T: a few groups of rows, each row roughly a mix of its group's hidden directions
T (89 x 12)
[[-21 -20 -40 -23  -3  23  68 -25 -35   8 -13  25]
 [ 23 -53 -26  -4 -18  30 -15  -2  28 -59 -16  27]
 [ 55  41  34  24  23 -41 -21  -1   3 -30  12  25]
 [-21  -8   7  13  44  43 -22  10  14  39 -61  14]
 [ 20  17   3  22  14 -41 -40  -4  24 -21 -62  35]
 [  0 -53 -39 -43 -24  42  35 -16 -13 -26  -2  -1]
 [-17  12  16 -49 -19  -1  39 -24 -49  31  41 -11]
 [ 18  55   7 -14  -9 -41  42 -16 -11 -22 -39  36]
 [  7  46 -24 -14 -10  -3  39 -53 -19  40  -3 -38]
 [-12  29  64 -40 -22   8  11  -2 -38  15  40  12]
 [ -5 -33 -74  18 -20  11  40  -9  16 -25   9  28]
 [ 33 -23  58 -26  36  12 -13  18  -3  34  44  -8]
 [ 24 -38  33 -51  40  28   3 -10 -29  13  41  -5]
 [-24 -17 -43 -14  11  15   2 -20   5  69  26 -40]
 [ 51 -19  17 -46  28  26  28   0 -24 -48  11  12]
 [-23 -31  25 -58 -12 -10 -20 -32  41  41  15  -6]
 [-32   6 -18 -29 -27  -9  32 -28 -29  50  45 -24]
 [-34  40 -11 -26 -14 -18  53 -19 -28  45 -21 -15]
 [-20  43  51   9 -24 -39  28  23 -18  -1 -44  11]
 [ -5  14  65 -52   5  -3  12  18 -43  12 -13  31]
 [-12 -30   4 -49 -28  53 -21 -12  43   5  31 -18]
 [-15 -19 -18 -60   0  -9  50  -7 -52  -1 -27  14]
 [ -9  -9 -21  14  28  -3  29  -9 -18  -8 -88  14]
 [  6 -25 -77   3  18  33 -18 -38   8 -20  21  -8]
 [-11  16  25   7  -4  -3 -60  12  30  47  40 -36]
 [  7  49 -19 -26  35  56 -34  -2 -27 -23   5  21]
 [-10 -30 -64  37  -2  23 -19   8  55  11  13   6]
 [  9  38  73 -22  -7 -28   5   1 -44 -20 -14   3]
 [ 64  22  29  -5  23 -24   7  -4 -21 -49  26  27]
 [ 17  -3 -18 -22 -19 -23  -6 -11   5  10  78 -49]
 [-46  22  -1  39 -54 -15  19   3  -2  -9 -18  52]
 [ -4 -29 -54 -15 -15  57 -23 -20  32 -19  27 -15]
 [-45  14  -7   3 -63 -32  -1  -2  40   7 -42  12]
 [-25 -25 -57  35  23  21  -8  -1  32  33 -44   0]
 [-15 -20 -28 -13  22  32 -21  -7  22  67  33 -36]
 [ 21 -79 -37  -4  10   9   0 -21  14  10  40 -15]
 [ 47  10  35  14   0 -25 -33  24  18 -66   3   3]
 [ 34  -2  29 -21  20 -20  13  15 -46 -16  69   5]
 [ 25  21  34  38  16   7  45  34 -48 -32  -2 -18]
 [-18 -46 -32  -5   1  62 -10 -19   6  26   7 -47]
 [ 29 -28 -26 -24  34  51 -41  -6   9   8  48   1]
 [-13 -29 -35   3  -8  57  34   3  12 -13   7  61]
 [ 15 -78 -41 -15   3  17  -7 -21  17   9  38  -7]
 [-45 -36 -48 -14 -44  30  16  -9  21  12 -34  -8]
 [ 11  -6  18 -55   5  30   7  -9 -17  28  69 -19]
 [-38 -22 -68  38 -10  12  19  -6  23  18 -27  22]
 [ 26 -36 -42 -19  53  -2 -15 -21 -41   9  18  33]
 [-15  15  11  50   0 -35 -61  18  40  26  -9   1]
 [-16 -49 -33 -21 -43  26 -20 -15  55   7  19 -10]
 [-44 -13 -32 -24 -63   7  50   8  11  -4 -15  16]
 [-16 -40 -35  10 -32  21  31 -32  28 -29  12 -49]
 [ 62  -5  20 -10  22 -18  -1   9  -6 -73 -13  -3]
 [ 27 -74 -23 -20  24  34 -32  -9 -12 -26   4  -6]
 [ 20  17  -6  46 -40 -16 -30   2  62 -29   4  20]
 [-56   8  12  13 -18 -29  -4  42  24   7 -48  37]
 [-41 -41  35  -2  42  11 -29  55 -17  11  -2   8]
 [-12  58  33   0 -22 -44  45  24  -9  -2  17  28]
 [-11 -20 -10 -48  33 -13  28 -50 -55  -8  -7  14]
 [  7 -37 -43  20 -24  40 -33 -24  50 -12 -20 -14]
 [ 25   2  30  -6  15   5  24   8 -25 -59 -50  41]
 [ 28 -48 -39 -13  12  32 -26 -40 -12  11  21 -43]
 [ 11  39  10  47  30  10 -42 -25  32  31 -23 -32]
 [ -1  45 -26 -20  18  44  -9   5 -50 -38 -16  35]
 [  9  30  21 -21  39 -19  19 -13 -57  39  31 -29]
 [ 32  14 -42   2  51  35 -28   6 -42 -16  14  31]
 [  6  20  15   1  -5 -72 -10  23  -2 -22 -28  54]
 [-28   7   0  27  -7   2  29   1 -14 -17 -71  52]
 [ -7 -59 -39 -54   6  17 -10 -42  -3   7  19  13]
 [-51  20   4 -29   9 -28  33   9 -38  46 -38   0]
 [ 47 -40  13 -19  45  23 -15  -2 -35 -32  37  -4]
 [  1   0   6   7  36  -4  18  -4 -23 -12 -91  10]
 [ 40 -36 -13 -25  -2  51  25 -16  -5 -58  11   8]
 [ 29  29  69 -17 -15 -20  -4  12 -23 -49  15  14]
 [ 10  26  68 -40   8  24  -4  39 -32   8   2  24]
 [-30  62  -5   9 -11  -4  32 -24  11  41 -46 -17]
 [ 63  41   8  22 -13  -1   9 -24  27 -50  14  17]
 [-34 -31 -13 -44 -31 -14  41  27 -20 -22 -22  41]
 [-33  16 -43   9 -62   6 -13  14  24 -17 -39  30]
 [  9  17  14 -36 -29 -39  21 -19 -35   1  57 -36]
 [ 36  -3  20  19  -3  11 -48  32  46 -43  34  14]
 [-24  31 -33  49 -42 -29  12  12   9 -21 -47  12]
 [-29  35  22  -9 -39 -27   9  27 -18  -1 -52  44]
 [-18 -26 -36 -15 -57  37 -29  11  49  -3   2  12]
 [-22  23 -18  55 -51 -26   9  14  40 -12 -32 -13]
 [-34  31  -8  42 -31  22  -4  -4  60  19 -36 -10]
 [ 15 -26 -41  68 -32 -18  15  38   6 -14 -13   9]
 [-40   9  21  14 -48 -49  36 -13  22   0 -38 -20]
 [ 33 -37 -22 -27  55  22  -8 -15 -43   2  33  16]
 [  6 -37 -37  33 -54  35   3  32  33 -23   8  -9]]

one row of each group, then the others: which group is each in?
[-41 -14 -14 -31 -57  34  18 -27  29 -27  -8 -24]  <13>
[ -3  17  51  31  26 -25 -30  48  16 -22 -10  39]  <100>
[  7  22  14  25 -35 -43 -46  13  31  -9  48 -27]  <35>

[ 34   2  13  39   4 -44 -61  14  29 -22  13  23]  <100>
[ 37   0  43   6  44  15 -56  27  27 -17 -22  -8]  <35>
[ 36  17 -32  28  55  40 -23  -7  -4 -16  36 -24]  <13>
[-20  54  11  43 -19 -41  27  13 -11 -16 -48   0]  <13>
[-22  -7 -36  35  25 -13  -3  -6   9  22 -78 -11]  <35>
[ 39   3  -2   5  10 -44 -43   4  22  -9  27 -64]  <35>
[-30 -14 -12 -29  23  46   9 -14 -10  73  10 -12]  <35>
[-26  61  17  22 -29 -29 -25  15  41  15 -34   6]  <13>
[-10  22  20  14 -21 -29  34  -2 -34 -41 -53  37]  <35>
